(in the rows, 128 means zero)
Each path below is one point turned by a fixed rotation once a step. After each direction that follows a path, write how fast that rotation turns it, in deg/step (0 if it stays still).
Each turn is a multiple of 5 degrees from 10 to 175, or 0.
Each row of a path follows its step; steps can be skipped.
Rotation 1:
step 0: [128 119 123 122 133 126 139 119 128 127 132 121 124 131 138 126 125 129
 129 122 134 124 129 135 132 125 129 137 126 129 127 123 112 130 132 127
 136 123 125 127 140 124 131 127 132 134 127 128 119]
step 2: [133 123 135 129 122 135 119 129 131 137 128 132 129 114 138 130 128 124
 125 115 137 134 130 127 132 126 135 127 132 138 127 135 122 133 128 128
 121 129 128 138 129 127 129 132 132 129 125 123 126]
step 3: [134 133 126 132 128 128 114 120 142 129 129 128 122 124 127 130 135 129
 120 129 135 121 134 133 119 123 120 122 132 138 133 134 121 135 130 131
 127 126 129 134 130 130 133 122 124 129 133 133 127]
step 4: [132 131 126 126 128 131 122 125 127 127 122 134 127 123 127 128 129 125
 130 131 129 130 134 122 132 134 118 126 136 133 131 121 126 137 133 134
 125 117 112 124 141 140 125 128 121 126 131 130 127]
step 5: [125 130 139 122 139 128 124 129 131 116 129 121 121 134 133 128 125 128
 125 126 133 140 122 130 126 136 121 133 140 126 130 125 124 135 135 131
 124 123 128 125 136 124 125 126 128 120 128 125 127]
step 7: [124 128 136 135 126 126 122 129 132 136 123 129 127 124 130 120 128 116
 127 124 126 130 131 128 127 134 130 124 124 120 132 125 124 131 127 119
 137 115 127 128 130 120 139 138 136 124 129 119 130]
step 8: [131 128 139 131 131 131 125 123 139 130 126 134 116 127 130 114 125 123
 118 122 128 119 131 131 131 122 142 123 128 129 130 122 120 132 130 124
 121 129 130 121 126 130 126 128 131 131 123 128 130]
step 9: [130 140 131 132 132 116 125 124 124 142 123 125 115 125 134 125 131 127
 126 123 128 125 130 123 125 123 123 119 130 126 127 135 125 128 129 137
 125 127 131 119 135 136 124 133 129 135 127 134 126]
step 10: [130 143 131 128 136 122 123 123 127 124 122 125 132 115 126 127 126 124
 128 122 132 128 118 126 126 130 124 127 127 128 124 127 122 132 117 129
 123 132 125 125 136 130 119 130 118 123 127 121 136]
Directions:
[127 128 132 128 130 131 131 129 130 127 129 130 127 126 128 128 129 130
 127 127 130 127 126 128 130 129 129 129 130 127 127 127 128 127 125 129
 128 126 129 132 128 128 127 128 127 125 126 126 128]  130
[130 129 127 130 129 130 127 128 128 128 128 127 131 127 129 130 128 129
 128 129 128 125 126 128 129 128 125 127 126 127 129 129 126 130 126 125
 127 128 130 130 127 127 130 130 127 128 133 126 128]  95
